(in the rows, 128 means zero)
Rotation paths and how fast each direction turns (degrees a step)
Each turn is a multiple of 5 degrees from 10 to 175, or 0.
Each row of a path follows its step; steps can be skipped.
path 1
step 5: [124 118 133 118 132 125 140 115 120 142 121 120 138 128 110 128 119 137
 130 137 118 132 141 118 142 140 122 127 136 138 134 143 146 133 121 130
 133 140 131 119 121 125 133 125 141 134 142 126 131 130 139 123 117 114
 132 119 128 129 134 130 134 124 134 117 133 132 134 128 117 124 132 121
 111 123 127 128 129 127]
step 6: [141 132 123 126 130 130 123 134 132 133 132 133 113 120 133 129 125 137
 132 124 116 121 128 122 134 126 131 120 130 135 125 131 133 133 126 123
 147 124 128 137 110 117 126 120 140 140 143 129 115 147 135 137 132 145
 125 130 120 118 123 115 128 123 124 143 124 129 143 120 119 121 141 128
 133 122 143 120 133 136]
step 9: [139 113 125 119 128 140 136 129 137 128 115 121 116 133 122 141 127 127
 135 127 130 122 121 131 137 124 118 118 127 116 120 121 113 117 124 124
 121 127 126 136 112 134 120 130 130 131 132 135 127 137 136 115 132 132
 128 142 135 111 145 133 140 144 118 129 132 128 123 134 118 129 137 126
 145 133 122 130 125 125]
step 10: [126 135 144 136 135 130 127 113 137 129 130 134 136 119 127 118 139 137
 112 138 135 126 127 134 144 133 139 124 135 130 140 126 114 124 126 110
 127 122 142 128 133 123 127 129 135 136 129 130 124 126 118 132 141 124
 118 145 128 130 118 126 146 130 128 133 130 126 119 147 132 132 131 135
 136 138 120 141 130 118]
step 19: [135 133 141 119 129 125 113 137 109 124 120 129 120 125 137 135 127 119
 137 138 114 117 126 133 122 130 127 117 131 128 132 143 124 120 152 124
 127 141 124 126 124 129 132 130 124 125 129 134 131 140 126 137 129 126
 119 120 134 142 138 110 121 137 126 116 132 120 137 141 137 126 133 127
 123 129 119 125 144 129]
step 20: [124 122 119 123 126 137 135 132 119 137 127 134 123 129 121 135 119 119
 129 130 133 137 122 123 133 134 130 131 144 118 129 115 131 121 146 129
 129 125 130 134 126 122 125 141 117 123 129 147 110 136 134 113 136 125
 140 134 120 130 118 127 136 122 129 107 124 140 123 142 124 116 127 118
 142 127 129 114 139 129]
step 27: [147 122 134 123 127 127 126 120 129 141 127 121 132 133 122 128 111 145
 126 124 116 130 119 134 138 120 140 120 145 132 115 133 119 129 124 127
 124 115 134 132 126 138 128 131 127 135 126 118 121 127 129 126 123 124
 118 121 122 131 126 142 125 124 111 137 138 135 146 130 120 123 141 132
 125 140 130 137 110 135]
step 29: [117 136 124 143 137 127 128 120 134 136 135 122 134 120 123 118 142 127
 135 133 139 123 116 131 117 135 142 144 126 121 134 126 136 128 108 124
 117 142 142 137 129 131 116 131 129 110 124 133 125 129 118 131 126 118
 126 116 137 134 133 117 134 134 123 126 138 125 123 128 137 134 136 126
 133 134 128 141 143 134]
Directions:
[127 125 130 125 128 128 128 127 127 126 126 130 126 129 129 130 128 127
 129 125 129 129 126 127 128 129 127 124 128 130 127 130 124 130 130 128
 125 126 134 126 129 129 127 128 129 130 127 130 127 128 124 131 128 128
 128 130 128 129 126 130 127 132 129 126 128 123 128 128 126 131 126 127
 129 129 129 129 126 130] => 45
[123 127 126 128 127 128 129 130 126 132 131 126 127 131 124 130 128 130
 125 127 126 127 126 126 125 129 130 128 127 132 127 127 130 130 127 129
 124 129 129 129 128 125 126 129 128 127 127 131 129 130 129 129 126 128
 128 129 127 129 129 131 128 129 126 132 129 128 127 128 124 127 129 126
 128 127 128 127 131 127] => 120
path 2
step 3: [136 121 113 130 123 134 128 130 111 116 124 133 121 136 136 133 124 130
 118 124 119 140 130 128 127 119 119 122 126 124 128 119 138 131 150 135
 127 126 138 144 116 120 114 127 126 139 123 127 130 122 126 129 123 136
 131 129 133 135 136 140 130 149 104 130 130 125 126 123 112 145 119 137
 124 118 123 128 133 131]
step 7: [134 129 133 128 138 131 124 138 134 148 130 126 127 128 142 118 132 132
 123 130 135 124 138 132 114 137 137 143 128 132 120 138 143 123 138 112
 131 119 132 117 131 125 139 133 121 131 134 120 139 121 119 117 117 121
 132 120 123 114 139 132 129 140 127 129 137 138 125 139 124 119 143 106
 142 128 120 136 126 130]
step 8: [129 125 144 118 124 110 132 134 125 120 127 132 129 131 135 125 129 121
 120 137 130 142 126 115 131 131 132 125 134 120 137 131 130 140 129 145
 125 141 126 132 135 123 124 117 148 140 131 119 141 131 116 122 124 138
 129 140 108 114 129 119 141 136 133 129 129 133 126 135 135 148 120 130
 126 132 134 114 137 129]
step 17: [138 132 149 133 132 134 123 143 124 127 127 120 133 125 110 131 121 121
 123 137 130 128 115 117 118 120 144 114 130 135 131 122 142 131 127 137
 120 123 124 132 145 128 131 124 132 139 117 139 133 117 123 128 122 136
 128 133 112 126 132 113 117 132 138 135 123 120 134 121 135 140 134 139
 130 118 129 140 112 130]
step 20: [130 121 134 146 140 122 127 134 130 145 127 123 115 134 126 142 132 113
 121 135 121 131 117 122 119 136 132 115 130 128 126 111 129 121 129 134
 118 145 124 130 137 125 130 121 135 146 118 121 129 126 133 123 127 144
 132 131 124 114 135 128 135 138 143 126 129 124 135 116 129 147 128 134
 134 120 115 133 122 132]
step 25: [129 118 128 132 127 133 141 120 118 118 131 128 131 131 126 109 123 132
 122 132 118 119 121 110 129 124 145 136 144 127 120 129 150 130 129 138
 134 133 128 129 130 126 120 127 129 132 133 128 120 138 128 120 132 133
 116 129 128 122 125 143 137 139 131 143 136 130 134 135 131 134 149 130
 129 103 125 140 134 129]
step 26: [140 132 131 119 129 122 117 129 134 135 120 125 127 133 115 122 119 110
 134 125 115 137 128 123 122 136 120 124 122 124 129 121 137 133 122 130
 127 123 122 127 137 128 134 137 133 144 130 138 138 126 148 140 112 141
 123 138 120 123 134 131 134 140 125 116 127 132 131 113 121 127 131 120
 134 140  98 131 124 129]
step 32: [132 118 125 145 149 118 123 133 141 142 118 130 132 123 116 136 140 132
 127 140 121 127 131 126 109 145 118 123 128 127 129 131 127 132 138 130
 113 115 134 140 130 119 133 143 125 127 129 138 117 127 141 131 109 133
 129 133 129 116 142 137 141 131 135 120 126 125 133 124 132 130 135 121
 130 134 125 124 131 131]
Directions:
[127 125 129 130 128 127 130 126 127 125 127 131 130 126 130 127 126 131
 130 127 129 128 125 123 128 127 129 128 130 129 132 126 125 129 127 125
 128 128 128 129 127 129 128 127 129 131 127 125 128 126 126 128 126 128
 126 129 127 128 129 126 126 128 124 129 132 126 130 128 128 128 126 131
 130 125 128 128 130 131] => 130
[128 129 130 125 129 126 128 129 127 126 130 129 130 132 126 129 130 130
 128 128 129 127 129 127 130 128 124 126 132 128 126 128 129 128 126 124
 126 132 129 124 128 129 130 129 125 128 134 129 128 128 126 126 127 129
 128 129 127 126 128 126 125 129 130 132 128 126 126 128 131 130 126 128
 126 126 128 126 128 128] => 110
[128 125 126 129 129 130 127 125 128 127 129 131 130 129 128 129 128 127
 129 132 125 128 128 127 130 131 126 128 127 128 125 127 131 126 125 129
 128 131 131 130 129 127 126 129 132 131 130 127 129 129 126 127 128 126
 129 129 129 128 128 131 131 128 127 129 128 127 127 127 128 126 126 130
 132 128 124 126 128 126] => 65
path 3
step 2: [143 127 132 137 130 116 143 123 122 131 126 120 115 137 134 122 127 120
 126 143 139 122 126 132 127 143 123 134 121 133 131 125 111 127 148 144
 130 128 133 121 128 138 128 124 124 118 122 138 124 134 130 137 126 127
 129 132 120 127 138 122 122 127 122 132 123 130 126 120 128 138 121 130
 124 121 131 124 135 151]
step 6: [132 129 129 125 122 123 119 120 137 125 124 134 133 139 127 120 124 131
 128 129 108 117 133 133 130 130 133 118 144 124 126 121 126 125 130 132
 123 125 131 116 152 109 138 130 123 141 128 126 136 136 133 123 118 134
 121 124 130 128 111 128 135 121 134 119 119 127 114 135 125 124 129 118
 121 135 132 129 114 119]
step 7: [127 130 131 126 130 129 133 107 118 121 127 131 123 124 130 129 124 110
 133 124 135 128 135 133 124 119 118 130 115 130 132 129 135 123 129 124
 135 136 132 119 126 152 125 128 128 120 106 129 121 118 135 127 129 130
 127 118 112 125 120 135 120 129 131 120 131 122 128 122 129 137 134 129
 135 109 129 138 144 125]
step 8: [116 105 119 119 137 127 134 148 139 130 118 137 124 110 127 133 137 140
 125 129 129 132 129 118 130 127 128 130 139 128 124 125 128 117 140 117
 130 114 127 126 135 125 113 119 126 133 131 130 138 128 124 130 131 123
 140 139 134 117 121 126 131 128 121 124 127 128 131 132 122 134 123 136
 142 140 133 128 123 125]
step 10: [129 122 133 126 130 138 141 118 121 115 121 120 127 128 125 140 137 119
 125 123 129 140 140 140 133 128 124 131 126 114 122 136 145 122 135 127
 126 131 114 138 122 147 135 124 129 126 118 132 128 132 135 117 129 132
 124 142 124 131 131 131 128 137 125 128 130 118 142 132 121 114 140 136
 132 132 142 137 129 124]
step 23: [120 114 116 122 145 135 135 132 131 125 122 132 133 117 130 127 128 128
 133 133 126 119 130 123 131 110 123 128 135 130 133 116 129 123 135 125
 134 129 133 116 134 133 112 132 130 142 130 129 111 120 122 140 119 123
 125 120 127 124 117 131 122 135 117 129 125 115 131 121 126 122 116 144
 120 110 125 130 130 124]
step 25: [119 133 136 135 130 132 136 132 141 125 132 115 128 131 126 140 134 118
 120 134 123 129 122 138 124 136 121 128 118 127 122 117 136 133 135 117
 115 137 126 120 135 140 132 127 131 130 121 142 133 129 140 133 123 122
 110 134 119 135 135 115 126 116 117 125 124 122 140 137 125 121 123 137
 124 143 124 130 139 136]
step 27: [130 136 135 123 126 122 126 136 114 125 129 136 126 129 134 119 124 125
 123 125 132 127 136 116 130 126 127 136 109 121 136 129 118 127 128 121
 122 116 129 132 129 150 132 132 115 135 122 120 136 132 124 131 119 123
 132 123 125 141 138 128 148 126 139 133 119 134 131 128 142 131 132 119
 127 148 114 132 125 120]
Directions:
[127 127 127 130 129 128 130 130 127 128 131 128 127 131 128 126 130 130
 128 130 124 125 129 131 123 126 128 130 128 126 129 125 127 127 128 127
 127 128 129 129 128 125 128 127 129 128 133 126 126 128 125 127 127 127
 128 130 128 125 128 126 123 127 126 129 125 128 128 129 128 130 131 128
 130 129 129 131 130 127] => 125
[129 129 130 128 128 130 129 127 129 126 128 127 129 125 129 129 129 127
 127 129 127 131 127 130 128 130 129 130 127 131 130 127 129 128 128 126
 131 129 129 130 128 126 133 124 129 131 132 129 126 127 130 126 127 129
 127 128 129 127 127 128 133 130 132 126 126 127 128 127 130 128 129 124
 130 128 126 131 133 128] => 120
[127 128 129 126 130 126 129 125 128 126 130 128 126 133 125 125 128 131
 127 126 126 129 130 128 128 129 128 130 129 130 128 128 126 128 128 128
 131 128 130 127 133 132 129 129 125 129 128 128 130 131 128 129 127 131
 130 128 131 126 130 131 126 130 131 127 129 127 130 129 127 130 126 130
 125 127 125 129 130 125] => 70
[125 129 131 128 128 128 127 125 125 128 132 131 127 128 128 128 125 128
 127 130 132 131 127 130 128 129 126 128 127 127 129 131 128 126 129 130
 127 130 126 129 127 130 128 126 125 128 128 125 128 125 127 128 126 130
 130 127 127 128 128 125 126 126 128 131 128 124 124 128 127 132 130 125
 127 130 127 128 128 132] => 145
[131 129 127 127 131 129 129 127 127 131 128 125 130 131 131 129 127 127
 126 129 129 126 127 125 127 127 132 130 127 126 124 126 128 130 129 127
 130 128 127 131 127 128 129 128 127 128 129 129 125 130 128 128 130 128
 129 124 131 130 132 126 128 128 131 132 130 126 127 129 128 130 128 129
 131 131 127 126 127 129] => 25
